[166 164 140 164 149 116 111 165] : T
[192 166 164 116 111 149 164 141] : D
[141 192 111 166 164 164 116 150] : X
loc: [165] | T, 8
order: [165 111 116 149 164 140 164 166] | T
X | [141 192 111 166 164 164 116 150]
order: [141 192 166 164 116 111 149 164] | D
gone X: [116 164 192 141 164 166 150] | [111]
gone D: [149 164 111 192 141 116 164] | [166]

[167 167 166 166 128 167 167] = V
[124 157 186 167 135 127 144] = R
[139 120 109 113 139 136 123] = B
loc: [157] | R, 2
order: [167 167 128 167 166 167 166] | V
asked: [167 167 166 166 128 167 167] | V
asked: [124 157 186 167 135 127 144] | R
V | [167 167 166 166 128 167 167]
gone B: [109 113 120 123 139 139] | [136]
again B:  | [139]

[107 123 127 142 132 167] : H
[135 143 140 135  90 123] : M
[113 126 129 120 151 152] : N
[102 125 125 153 121 167] : P
[146 129 123 117 145  93] : K
[115 122 128 129 138 158] : G
[ 95 127 135 157 141 191] : Y
[139 142 137 127 151 114] : J
[129 151 155 113 152 126] : E
order: [126 129 151 152 113 120] | N
loc: [121] | P, 5

[114 110 104 130  65 159 114  46 106 159 173  60 168  80 122 125 135 106
 118 104 161 171 131 142 164 135 148 162 114 143 110 130 181 111 124 114
 135 161 128 163 115 122 157 136 116 115 194]  C
[ 91 117 150  98 136 119 116 132 135 114 112 134  81 134 147 161 126 121
 156 112 139 155 128  98 127 158 160 135 178 124 173 182 169 116 118 144
 153 109  97 138 128 120 111 170 118 145 139]  W
[114 110 121 130  65 159 114  46 106 159 173  60 168  80 122 125 135 106
 118 104 161 171 131 142 164 135 148 162 114 143 110 130 181 111 124 114
 135 161 131 163 115 122 157 136 116 115 194]  L
order: [155 124 128 112 126  91 147 182 127  98 120 138 118 161 114 112 136 139
 121  81 118 169 135 116 109 178  97 158 170 144 134 116 117  98 132 160
 128 135 139 145 134 150 173 156 119 111 153] | W
gone W: [134 128 132 135 135 178 169 170 109 121 145 182 118 112 117 118 155 116
 114 173 160 134 127 120 138  97 144 116 111 136  98 139 161 126 112 156
 147  98  91 150 139 119 128 158 153  81] | [124]
asked: [114 110 104 130  65 159 114  46 106 159 173  60 168  80 122 125 135 106
 118 104 161 171 131 142 164 135 148 162 114 143 110 130 181 111 124 114
 135 161 128 163 115 122 157 136 116 115 194] | C
W | [ 91 117 150  98 136 119 116 132 135 114 112 134  81 134 147 161 126 121
 156 112 139 155 128  98 127 158 160 135 178 124 173 182 169 116 118 144
 153 109  97 138 128 120 111 170 118 145 139]

[153 185 132 187 186 135 147 183 171 147 145 147 140 152 138 189 135  83
 147 146 132 117 187 147 130 161 146 171 140 144] -> S
[153 185 132 187 186 135 147 183 171 147 181 147 140 152 138 189 135 192
 138 146 132 117 187 147 130 161 148 171 140 144] -> Q
[171 138 147 153 161 140 135 147 138 135 140 117 144 130 171  83 148 152
 131 186 132 147 145 147 147 146 183 187 185 189] -> Z
order: [144 140 171 146 161 130 147 187 117 132 146 147  83 135 189 138 152 140
 147 145 147 171 183 147 135 186 187 132 185 153] | S
Q | [153 185 132 187 186 135 147 183 171 147 181 147 140 152 138 189 135 192
 138 146 132 117 187 147 130 161 148 171 140 144]
gone Z: [140 171 161 144 135 189 138 148 147 185 153  83 135 147 147 132 131 171
 147 186 145 187 152 130 138 147 183 140 117] | [146]
asked: [153 185 132 187 186 135 147 183 171 147 145 147 140 152 138 189 135  83
 147 146 132 117 187 147 130 161 146 171 140 144] | S
order: [144 140 171 148 161 130 147 187 117 132 146 138 192 135 189 138 152 140
 147 181 147 171 183 147 135 186 187 132 185 153] | Q

[196  58  48 121 196 212] = lom
[164  78  95 128 170 173] = rokod
[202  53  59 104 202  54] = rilo
[196  80  67  81 186 168] = beva
[ 80 158 180 167  87  99] = gopo
[201  76  64  79 188 168] = tugu
[205  71  54  86 191 177] = Zepi
[174  75  68 132 175 193] = segam
[199  76  61  82 186 171] = mabal
[163  77  93 126 173 174] = vepeg
[ 95 131 178 158  97  74] = fop
gone rilo: [104  59 202  54 202] | [53]
loc: [191] | Zepi, 5
order: [ 67  80  81 168 186 196] | beva
loc: [132] | segam, 4
gone mabal: [ 61  76 199 171  82] | [186]
loc: [75] | segam, 2
order: [193 175 132  68  75 174] | segam

[103 121 112 110 122 136 123 112 127 127 113 136 127] -> U
[138 143 139  72 101  72  67 110 187  68 135  65 184] -> F
[136 110 113 126 123 122 127 136 127 112 103 121 112] -> A
order: [127 110 136 123 127 103 121 127 112 112 136 113 122] | U
gone F: [101  72  65 110 184  68  72 135  67 138 187 139] | [143]
order: [103 110 112 112 113 121 122 123 126 127 127 136 136] | A
gone F: [184 187 135 139  65 101  72 138 143 110  72  67] | [68]
again F:  | [72]

[122 101 124 114 132 110 118 144] -> fivim
[122 114 143 144 101 115 107 124] -> fava
[ 99  85 150 134  93  99  99  99] -> Kasi
[122 110 132 144 101 115 118 124] -> razit
[122 110 143 144 101 115 118 124] -> bizap
loc: [150] | Kasi, 3
order: [101 110 115 118 122 124 132 144] | razit
loc: [107] | fava, 7
again Kasi:  | [99]

[134 137 133 111 108 103 138 110] : lokop
[111 114  98 116 146 157 137 124] : diro
[121 145 101 130  93 175 142  97] : sege
[141 136 122 187  97  81  57 156] : mago
[120 137 107 107 144  98 122 135] : bogom
[135 125 130 161  98  88  99 100] : Dad
[151 124  97 170 123 168 111 119] : dize
[124 145 134 114 123 151  97 110] : Fom
[121 145 101 130  93 175 142 156] : siv
[151 135 139 187 148 119 116 107] : bizin
gone Dad: [130  98 135 125  99  88 161] | [100]
again bogom:  | [107]
gone dize: [168 170 111 119 151 124  97] | [123]

[110 102  97 139  77  85 114 118 118 105 114 144 131 131 140 133 102 135
 123 118 146 129 127 125 142 136 139 116 126 126  94 120 139 136 116  98
 139  88  78 131  73 137 123 113 138 115  89 100 143 147 126 137 128  73
 147 129 130 132] = vebak
[109 101 105 142  81  97 126 127 126 116 118 144 145 131 141 148 104 143
 145 132 141 130 131 128 145 142 144 117 135 140 106 123 146 140 130 106
 154  86  86 128  81 148 133 113 147 116  94 103 148 144 133 143 129  80
 146 146 134 128] = gep
[154 162 157 124 185 173 143 137 139 152 145 119  90 132 120 123 162 123
 130 139 115 132 131 133 116 124 122 144 135 130 162 137 120 121 139 162
 119 174 178 135 181 119 135 151 115 145 171 159 116 119 133 117 135 183
 116 121 130 131] = buv
[134 141 119  93 165 156 109 119 125 115 112  92 103 115 108 103 136 106
 121 118  91 112 104 114 100  97 100 136 122  99 121 108  95 109 111 115
 101 157 172  99 171 101 113 137 105 103 163 117  97  87 120 115 101 172
  91 117 109 110] = pabo
[158 104 121 154 101 123  99 107 172 123 101 117 106 193 131 109 131 186
 123 149  98 108 103 104 110 131 106 105 106 161 112 102 107 186 151 187
 102 102 172 170 107 152 103 125 104 109 120 116 103 110 133  98 102 130
 100 147 101 126] = mar
[112 102 112 141  95 117 142 133 142 134 115 145 153 134 138 171 117 155
 175 151 135 134 135 129 148 142 142 122 145 163 125 123 151 141 147 118
 169  95 105 121  98 150 145 121 153 113 108  97 154 141 144 147 131 100
 139 164 133 126] = Fef
[115 109 174 153 100 108 165 131 126 169 163 145 152 125 131 144 116 136
 130 129 148 129 161 131 144 154 150 115 118 162 172 164 152 134 163 172
 142 108 102 159 106 149 131 113 143 169 102 169 146 143 126 134 161 105
 143 138 154 130] = pemo
[148 157 119 100 179 160 111 119 131 117 119 102 103 127 116 104 149 112
 118 125 103 121 107 120 102 102 106 143 130 101 124 112 100 111 107 121
 102 167 175 112 176 102 122 148 104 111 167 119 100 103 122 113 110 178
 101 108 111 124] = duf
[110 112 187 131 123 116 158 109 104 172 172 104 131 100 101 103 110  99
  98 102 108 102 147 106 107 133 131 106  98 130 186 161 120 103 152 186
 107 121 123 154 126 123 102 106 107 170 117 193 109 101 101 103 151 126
 105 104 149 102] = vageb
[114 105 125 158  82  96 140 134 127 131 135 156 154 135 144 152 110 147
 140 135 154 137 144 136 152 156 154 116 135 151 123 139 156 145 142 127
 158  87  81 147  77 156 138 113 150 139  90 128 156 158 134 142 145  76
 158 143 145 136] = ditoz
[159 167 155 129 191 182 148 142 149 156 142 126 131 139 125 137 170 134
 145 151 119 140 133 138 122 128 125 150 145 141 165 136 127 127 144 163
 130 178 184 135 186 124 146 158 122 143 177 152 124 126 142 123 137 189
 121 131 131 136] = mobi
pabo | [134 141 119  93 165 156 109 119 125 115 112  92 103 115 108 103 136 106
 121 118  91 112 104 114 100  97 100 136 122  99 121 108  95 109 111 115
 101 157 172  99 171 101 113 137 105 103 163 117  97  87 120 115 101 172
  91 117 109 110]
asked: [158 104 121 154 101 123  99 107 172 123 101 117 106 193 131 109 131 186
 123 149  98 108 103 104 110 131 106 105 106 161 112 102 107 186 151 187
 102 102 172 170 107 152 103 125 104 109 120 116 103 110 133  98 102 130
 100 147 101 126] | mar
order: [104 149 102 110 112 187 131 123 116 158 109 104 172 172 104 131 100 101
 103 110  99  98 102 108 102 147 106 107 133 131 106  98 130 186 161 120
 103 152 186 107 121 123 154 126 123 102 106 107 170 117 193 109 101 101
 103 151 126 105] | vageb
ditoz | [114 105 125 158  82  96 140 134 127 131 135 156 154 135 144 152 110 147
 140 135 154 137 144 136 152 156 154 116 135 151 123 139 156 145 142 127
 158  87  81 147  77 156 138 113 150 139  90 128 156 158 134 142 145  76
 158 143 145 136]

[111 106 100 105 125 127 118  91 103 114  93 112 125 114 111 119 114 102
 122 126 122 128 110  90  97 110 128 103 116 114 116 117  99  96  97]  Lari
[108 116 127 116  87  86  95 138 120 102 133 106  88 104 108  96 103 122
  92  94  92  83 111 139 128 109  82 118 101 104 101  98 129 131 130]  nemu
[116 137 167 141  56  52  82 202 151 101 190 112  57 105 115  83 102 157
  69  50  71  44 124 204 174 120  43 147  95 105  97  88 172 181 178]  Bot
[109 114 121 114  95  95 101 129 117 105 126 108  96 106 109 101 105 119
  98  93  99  93 111 129 122 110  92 125 104 107 105 102 123 124 124]  fuli
[126 108  85 105 173 178 150  56  96 136  64 128 173 134 125 152 135  92
 163 178 162 183 119  54  78 122 184  99 142 134 141 146  81  73  76]  nev
[167  52  71 178 105  88  95 116 112  56 151  83  69  44 137 141 157 190
 104 204  82 120 101 174  97 172 202  43 147  57 124  50 102 115 181]  tozi
[113 106  96 104 133 135 123  84 101 117  87 114 133 117 113 124 116  99
 128 134 128 137 110  83  93 111 137 102 120 116 119 121  94  91  92]  sir
[122 105  82 101 168 173 146  53  93 132  61 124 169 131 121 148 130  89
 158 173 158 179 115  51  74 118 180  95 138 129 136 142  77  69  73]  gub
[142 141 139 142 146 144 146 139 141 144 140 143 145 143 143 144 145 141
 145 147 144 146 142 139 140 143 146 142 143 143 143 145 139 139 139]  vanu
[112 106 100 105 126 128 119  91 103 115  93 113 126 114 112 120 114 102
 123 127 123 129 110  90  97 111 130 104 117 114 116 118  99  96  97]  sav
[116 138 168 141  57  53  84 202 152 102 190 112  58 106 116  84 103 157
  70  51  72  46 124 204 174 120  44 147  96 106  98  89 172 182 178]  Kosig
order: [178 116 137 167 141  56  52  82 202 151 101 190 112  57 105 115  83 102
 157  69  50  71  44 124 204 174 120  43 147  95 105  97  88 172 181] | Bot
gone nemu: [ 83  98  96 109 101 139  88  94 118 116 106 133 104 104 127 131 138 128
 108  86  92 120 122 102 101  92 130 111 108  87 129  82 103 116] | [95]
Lari | [111 106 100 105 125 127 118  91 103 114  93 112 125 114 111 119 114 102
 122 126 122 128 110  90  97 110 128 103 116 114 116 117  99  96  97]
gone fuli: [121 106 119 105  93 101 102 104  95 114 109  99  92 123 111 107 124 129
 129 122 124 110 105 117 101 105  95 108 125  93 114  98 109  96] | [126]

[110 157 181 124 127 133 158 140 126 128 131]  kuf
[115 126 104 121 134 145 139 108 130 132 125]  kal
[118 118 113 134 154 121  96 106  55 142 143]  dur
[118 118  97 134 154 142 148 185 118 127 137]  Geve
[150 125  78 116 107 123  99 145 103 134 137]  fivi
[ 99 102 112 131 130 132 146 137 155 113 116]  zode
[115 126 104 121 134 145 139 108 130 132 143]  gab
[115  97 153 124 128 123  91 176 176 130 118]  Kotez
Geve | [118 118  97 134 154 142 148 185 118 127 137]
loc: [96] | dur, 7
loc: [55] | dur, 9

[131 161 123 125  88] = malot
[113 142 142 125 128] = voz
[141 140 129 131  93] = fopo
[137 123 122 114 119] = Lik
[136 127 131 120 158] = pirul
[127 140 128 124 157] = sozi
[126 142 120 135 130] = lup
[154 118 120  99  99] = kage
[142 115 116 144 129] = Koz
[142 111 111 111  69] = gefu
[138 130 132 142 117] = Dud
[151 168 118 124  52] = ruk
Lik | [137 123 122 114 119]
asked: [113 142 142 125 128] | voz
again kage:  | [99]
order: [117 130 132 138 142] | Dud
again gefu:  | [111]

[121 124 130 126 131 161 139 103 113 128 113 115 136 137 145 139 135 135
 121 141 125 129 132  95 128] = boser
[110 130 121 148 122 122 121 126 131 124 127 127 101 128 116 113  98 114
 136 136 137 125 130 130 128] = Koru
[146 113 134 111 124 138 133 120 140 133 130 132 120 127 118 132 104 127
 131 138 134 132 126 131 126] = ketid
[121 127 129 130 131 131 136 127 135 124 147 145 141 130 131 119 131 128
 118 108 148 133 127 164 146] = tiz
[134 146 132 111 131 130 126 138 133 118 132 120 104 127 132 138 124 126
 127 132 113 133 134 120 140] = Ziku
tiz | [121 127 129 130 131 131 136 127 135 124 147 145 141 130 131 119 131 128
 118 108 148 133 127 164 146]
order: [126 131 126 132 134 138 131 127 104 132 118 127 120 132 130 133 140 120
 133 138 124 111 134 113 146] | ketid
asked: [134 146 132 111 131 130 126 138 133 118 132 120 104 127 132 138 124 126
 127 132 113 133 134 120 140] | Ziku
ketid | [146 113 134 111 124 138 133 120 140 133 130 132 120 127 118 132 104 127
 131 138 134 132 126 131 126]

[129 162 145 106 146 180 125 140 103 120 127 133 133 135  68 123 124 137] = Soru
[144 161 122 101 137 172 131 135 100 146 118 123 114 162 193 109 117 173] = Dek
[135 153 140 114 110 121 141 140 107 128  88 127 135 137 149 107 113 142] = dit
[138  88 115 163 104  66 129 129 167 127 164 122 143  89 175 127 107 104] = Bupoz
[117 163 134 101 157 201 117 126  99 125 113 133 125 156  68 127 167 145] = bafas
[138 151 126 120 117 135 143 126 135 133  99 128 114 162 209 136 119 162] = laz
[115 114 112 143 129 145 125 116 147 119 162 131 133 118 136 148 156 113] = vol
[119 123 128 130 144 117 116 113 142 147 102 130 135 149  78 160 168 104] = rolob
[118  91 112 158 117  77 116 112 163 140 141 128 145  94 115 158 139 108] = gigel
loc: [153] | dit, 2
order: [100 101 109 114 117 118 122 123 131 135 137 144 146 161 162 172 173 193] | Dek
gone bafas: [125 125 145  68 167 201 163 113  99 117 133 156 126 134 101 117 157] | [127]
asked: [144 161 122 101 137 172 131 135 100 146 118 123 114 162 193 109 117 173] | Dek

[127 145 132 139 123 123 106 105 109 118 163 143 114 146 121 155 148 125
  91 113 147 153 183 100 162 129  79 117 163  92 142 155 137 144 116 108
 102 124] = dis
[119 152 131 141 134 136 178 159  95 121 107 141 167 127 129 133 124 141
 151  94 145 113 188 171 106  94 141 140 110 137 107 115 138 129 134 108
 149 122] = gak
[134 143 117 123 108 142 187 170 141 141 139 141 153 150 125 162 136 137
 135 114  94 114 157 138 155  85 124 121  95 106 135 149 128 123 133  93
 145 115] = fezof
[135 132 142 144 126 108 122 119 131 106 175 133 154 166 107 161 163 139
 109 103 117 137 186 142 166 124  98 120 158 116  90  91 130  97 147 140
 131 156] = maro
[135 132 142 144 126 108 122 119 131 106 175 133 154 166 107 161 163 139
 109 103 117 137 186 142 166 124  98 120 158  97 121 126 144 143 128 134
  93 144] = Gat
[113 144 128 109 151 143 171 167 103 122  93 116 158 115 146 139 100 124
 150 114 121 115 156 143  89 101 154 136  98 153 142 108 125 104 148 121
 167 125] = veg
[134 143 117 123 108 142 187 170 141 147 139 101 153 150 125 162 136 137
 135 114  94 114 157 138 155  85 124 121  95 106 100 107 120 123 134 123
 149 159] = gemon
gone gak: [ 94 141 178 152 134 136 119 106 141 108 140 141 131 115 124 134  95 127
 188 159 107  94 149 129 151 138 110 107 121 145 113 137 141 122 133 171
 129] | [167]
asked: [135 132 142 144 126 108 122 119 131 106 175 133 154 166 107 161 163 139
 109 103 117 137 186 142 166 124  98 120 158 116  90  91 130  97 147 140
 131 156] | maro
gak | [119 152 131 141 134 136 178 159  95 121 107 141 167 127 129 133 124 141
 151  94 145 113 188 171 106  94 141 140 110 137 107 115 138 129 134 108
 149 122]
asked: [134 143 117 123 108 142 187 170 141 141 139 141 153 150 125 162 136 137
 135 114  94 114 157 138 155  85 124 121  95 106 135 149 128 123 133  93
 145 115] | fezof

[147 104  99  83 195] -> vimi
[124 131 103 150  94] -> penud
[ 73 100 188 216 145] -> sibus
[ 94 144 123  94 120] -> tota
[128  96  97 128 128] -> Rotu
[147 104  99 100 140] -> buna
loc: [124] | penud, 1
order: [128  96 128  97 128] | Rotu
loc: [97] | Rotu, 3
again tota:  | [94]
buna | [147 104  99 100 140]
order: [150  94 124 131 103] | penud
again Rotu:  | [128]

[ 55  59 201 169  75  69 137 174 194  70]  fadap
[107  85 144 205  70  62  79 194 173  60]  bol
[ 95  76 155 207  63  57  85 197 179  55]  gulaz
[ 46  49 212 190  65  57 129 184 203  58]  vekap
[ 80  65 174 207  57  55  90 200 187  50]  suk
[ 44  48 214 194  62  54 123 192 208  56]  fini
[134 144 133  66 169 165 169  90 108 171]  ros
[200  65 129 207 200  55  90 200 187  50]  pevaz
again pevaz:  | [200]
gone bol: [107  85  62 173 144 205  79  70 194] | [60]

[169 117 113 118]  loza
[196 126 111 131]  Leb
[ 68 142 152 133]  Neri
[117 114 169 118]  tezuv
[116 125 126 124]  Luro
[186 119 115 117]  Borag
[175  93 113 123]  kete
[ 59 139 150 136]  faba
[157 131 116 118]  dese
tezuv | [117 114 169 118]
order: [118 113 117 169] | loza

[106 147  98 118 107 147 126 115 102 138] = sud
[171  55 167 133 169  56  91 145 173  56] = mez
[ 98 174  94 121  98 175 169 116  94 170] = gares
loc: [170] | gares, 10
sud | [106 147  98 118 107 147 126 115 102 138]

[119 170 102 114 166] -> Vod
[168  50 171 131 135] -> tapek
[ 87 137 135 119 150] -> nufo
[119 132 102 165 116] -> rarag
loc: [171] | tapek, 3
Vod | [119 170 102 114 166]
loc: [165] | rarag, 4
tapek | [168  50 171 131 135]
loc: [137] | nufo, 2

[206 157 101  65 199 122 125 119 205  70  66 145 125 107 153 210 146  64
 132  98  65 122 106 207  69 155 109] : Nodug
[207 150 122  66 210  69 206 155 125 122 106 157 199  98 101 119 132  70
  64 143 146  65 125 145  66 205 153] : zuga
[ 51 101 148 193  66 130 126 128  58 201 192 115 132 113 105  50 113 198
 141 158 193 127 151  51 200 104 147] : zudis
[206 157 101  65 199 122 125 119 205  70  66 145 125 143 153 210 146  64
 132  98  65 122 106 207  69 155 150] : pugav
zudis | [ 51 101 148 193  66 130 126 128  58 201 192 115 132 113 105  50 113 198
 141 158 193 127 151  51 200 104 147]
gone pugav: [206  65  70 125  98 210 122  64 125 155 157  69 153 143 205 119 122 146
 101 132 207 150 106 199  66  65] | [145]
zuga | [207 150 122  66 210  69 206 155 125 122 106 157 199  98 101 119 132  70
  64 143 146  65 125 145  66 205 153]
order: [ 69 155 150 206 157 101  65 199 122 125 119 205  70  66 145 125 143 153
 210 146  64 132  98  65 122 106 207] | pugav
order: [ 66  69 207 206  64 155 143  70 106 122 101 205 150 132 122  98 119 157
 125 146 210 199  65 153  66 125 145] | zuga
asked: [206 157 101  65 199 122 125 119 205  70  66 145 125 107 153 210 146  64
 132  98  65 122 106 207  69 155 109] | Nodug

[144 120 117 179]  risol
[153 152 159 147]  Vuk
[136 168 122 123]  zit
[144 139 120 194]  gok
[136 111 123 148]  Fori
gone Vuk: [159 147 153] | [152]
loc: [111] | Fori, 2

[129 111 122 141 118 127 112 114 149  94 122 107]  bise
[141 114 127 151 117 137 105 124 135 104 121 123]  num
[128 156 132 147 128 129 131 154 117 160 125 132]  nazup
[134 109 146 106 106 111 100 111 143 115 136 115]  pefi
[130 215 122  77 127 133 121 140 132 134 215 215]  ran
[146 124 125  87 123 142 107 118 130 113 137 143]  mig
[146 147 120 113 120 124 117 134 145 133 126 114]  tef
[146  97 139 125 134 129 130 114 129  72 131 108]  fuv
[124 155 126 148 121 130 119 150 125 165 122 136]  rura
[153  98 118 214 134 155 121 133 123  69 105 117]  nim
[145  93 150 116 109 109 100 109 128 102 113 109]  Fasu
[149  97 155 147 133 115 128 164 128  84 167 130]  zupal
gone tef: [120 146 134 117 147 113 133 120 114 124 126] | [145]
loc: [165] | rura, 10
gone nazup: [160 156 132 132 128 125 154 128 117 147 131] | [129]
again Fasu:  | [109]
loc: [214] | nim, 4
again ran:  | [215]

[ 95 188 174  65] : nupa
[133 132 184  82] : vub
[ 84  83 167  89] : moku
[183 167 184  82] : lunub
[ 83  90  84 167] : Tatov
[133 168  82  80] : rivaf
order: [ 89 167  83  84] | moku
gone Tatov: [ 83 167  90] | [84]
loc: [174] | nupa, 3
gone vub: [184  82 132] | [133]
gone lunub: [183  82 167] | [184]
gone rivaf: [ 80 133  82] | [168]

